In the data rows, the value 500 means zero.
Here are some points:
c(713, 323, 660, 307, 302, 406, 371, 458, 638, 544, 467, 363, 507, 606, 436, 685, 613, 502, 451)
c(670, 293, 685, 373, 612, 540, 571, 532, 518, 251, 494, 511, 459, 449, 553, 647, 590, 479, 472)
c(405, 623, 581, 619, 675, 567, 589, 416, 646, 719, 393, 403, 522, 696, 358, 592, 470, 558, 579)
c(402, 583, 557, 558, 699, 562, 566, 528, 528, 463, 463, 520, 443, 542, 485, 721, 571, 400, 511)
c(591, 424, 631, 386, 418, 454, 441, 592, 470, 361, 516, 630, 398, 444, 623, 976, 416, 371, 425)
c(398, 495, 421, 562, 813, 608, 626, 405, 571, 996, 306, 357, 630, 687, 327, 533, 450, 501, 532)
c(540, 496, 736, 493, 501, 462, 460, 608, 404, 377, 480, 578, 499, 387, 608, 674, 486, 420, 471)
c(579, 369, 671, 365, 675, 545, 588, 391, 590, 715, 426, 348, 536, 661, 356, 525, 530, 570, 523)
c(459, 469, 244, 561, 581, 703, 542, 480, 372, 420, 528, 676, 488, 414, 685, 809, 322, 329, 399)
c(160, 732, 200, 852, 617, 530, 551, 321, 670, 883, 750, 336, 628, 706, 250, 145, 566, 791, 653)
c(344, 516, 432, 620, 719, 568, 531, 296, 600, 786, 582, 231, 648, 720, 221, 205, 466, 652, 552)
c(373, 556, 433, 608, 496, 512, 516, 434, 565, 761, 626, 411, 584, 583, 367, 0, 719, 843, 563)
c(466, 376, 571, 459, 726, 525, 512, 331, 698, 999, 200, 291, 617, 721, 301, 383, 481, 568, 587)
c(615, 465, 666, 408, 472, 457, 414, 426, 519, 638, 435, 374, 486, 669, 396, 346, 636, 767, 558)
c(366, 583, 421, 548, 754, 558, 647, 242, 780, 999, 594, 126, 669, 853, 90, 107, 520, 773, 661)
c(418, 458, 385, 593, 569, 536, 530, 515, 477, 620, 246, 499, 504, 553, 504, 424, 604, 541, 587)
c(517, 498, 352, 457, 280, 424, 422, 590, 531, 412, 482, 588, 425, 345, 634, 774, 373, 172, 396)
c(678, 392, 740, 486, 573, 526, 506, 476, 534, 878, 365, 460, 520, 670, 433, 416, 575, 714, 551)
c(556, 379, 579, 431, 473, 472, 481, 578, 447, 269, 496, 532, 429, 452, 591, 420, 689, 676, 532)
c(262, 622, 302, 750, 566, 568, 590, 418, 583, 986, 696, 313, 610, 733, 223, 0, 717, 824, 606)
c(866, 332, 367, 113, 258, 310, 422, 600, 424, 66, 407, 609, 344, 255, 648, 720, 323, 348, 522)
c(474, 466, 433, 440, 434, 520, 526, 428, 550, 443, 552, 414, 607, 623, 348, 0, 536, 641, 622)
c(434, 582, 681, 593, 765, 548, 563, 441, 567, 817, 464, 404, 558, 617, 379, 350, 589, 633, 586)
c(765, 337, 654, 229, 169, 341, 322, 695, 306, 51, 566, 734, 390, 214, 777, 825, 400, 325, 376)
c(397, 553, 320, 553, 454, 567, 569, 499, 426, 301, 615, 522, 467, 461, 545, 106, 478, 502, 555)
c(516, 425, 540, 549, 287, 429, 416, 469, 520, 817, 441, 475, 531, 681, 445, 595, 544, 626, 508)
c(726, 354, 644, 232, 255, 432, 301, 578, 278, 139, 545, 739, 423, 286, 778, 884, 432, 331, 430)
c(512, 608, 427, 604, 344, 454, 426, 504, 498, 562, 478, 366, 565, 709, 328, 95, 496, 528, 598)
Then 12 other points, each followed by its number:
c(477, 666, 431, 794, 570, 570, 452, 374, 566, 634, 448, 406, 513, 398, 364, 651, 387, 289, 251) 0
c(408, 590, 223, 620, 681, 568, 519, 502, 467, 699, 306, 514, 509, 585, 502, 466, 452, 517, 529) 1
c(364, 478, 392, 588, 710, 642, 628, 404, 636, 886, 691, 390, 588, 568, 363, 151, 692, 733, 600) 2
c(541, 491, 548, 386, 559, 492, 509, 554, 465, 532, 686, 534, 467, 401, 578, 669, 496, 489, 439) 3
c(453, 538, 670, 527, 589, 554, 584, 416, 576, 638, 642, 399, 586, 566, 359, 304, 541, 647, 530) 4
c(150, 593, 455, 783, 854, 503, 540, 447, 605, 685, 380, 342, 574, 497, 411, 584, 319, 417, 644) 5
c(616, 392, 470, 377, 255, 460, 439, 646, 347, 151, 538, 733, 335, 225, 701, 517, 445, 322, 415) 6
c(530, 450, 607, 381, 504, 511, 482, 478, 505, 735, 339, 447, 585, 517, 462, 505, 381, 557, 508) 7
c(433, 540, 367, 506, 468, 503, 527, 429, 547, 538, 617, 416, 607, 590, 384, 370, 496, 601, 565) 8
c(623, 450, 830, 433, 787, 528, 600, 437, 529, 716, 364, 404, 468, 598, 382, 297, 578, 628, 633) 9
c(592, 485, 771, 414, 452, 444, 410, 475, 574, 718, 420, 427, 530, 601, 419, 373, 597, 687, 568) 10
c(632, 455, 691, 351, 291, 410, 415, 705, 438, 136, 499, 727, 370, 344, 813, 719, 434, 460, 445) 11
Which of these numbered points is nearest to each point below by angle, seen from the average point of the first points? Its number follows each.
c(579, 476, 532, 584, 586, 542, 478, 324, 581, 920, 227, 397, 615, 593, 285, 303, 576, 560, 517) > 9
c(327, 541, 440, 596, 833, 641, 676, 388, 657, 885, 677, 295, 598, 687, 276, 234, 612, 677, 549) > 2
c(463, 468, 333, 525, 344, 432, 425, 605, 428, 264, 561, 636, 466, 341, 630, 411, 409, 547, 467) > 6
c(633, 438, 632, 374, 113, 387, 357, 645, 509, 335, 494, 634, 417, 422, 660, 787, 489, 425, 497) > 11
c(454, 458, 560, 489, 477, 477, 476, 514, 466, 600, 350, 524, 542, 476, 500, 512, 396, 602, 532) > 7
c(436, 719, 299, 833, 515, 552, 479, 483, 440, 959, 108, 304, 589, 781, 204, 596, 449, 424, 544) > 1
c(473, 521, 283, 474, 653, 671, 525, 306, 580, 585, 414, 462, 637, 681, 555, 645, 131, 280, 355) > 0
c(623, 357, 496, 382, 425, 617, 537, 581, 529, 322, 660, 632, 336, 321, 643, 673, 437, 258, 359) > 6
c(329, 494, 332, 637, 741, 600, 539, 487, 466, 800, 309, 387, 524, 500, 463, 547, 400, 523, 502) > 1
c(446, 433, 449, 464, 612, 525, 532, 559, 419, 545, 415, 543, 510, 437, 536, 633, 404, 503, 512) > 3
c(776, 386, 868, 325, 397, 484, 520, 663, 433, 480, 353, 582, 416, 436, 704, 523, 548, 586, 516) > 11
c(215, 615, 320, 744, 801, 602, 692, 453, 640, 815, 649, 321, 578, 668, 351, 536, 464, 497, 417) > 5
c(300, 582, 399, 655, 788, 592, 614, 521, 464, 479, 640, 502, 476, 382, 583, 476, 495, 527, 421) > 5
c(370, 463, 403, 530, 598, 522, 537, 487, 513, 747, 322, 442, 576, 534, 428, 728, 349, 469, 508) > 5
c(396, 514, 389, 526, 479, 497, 530, 487, 507, 386, 586, 493, 565, 524, 468, 239, 627, 675, 553) > 8
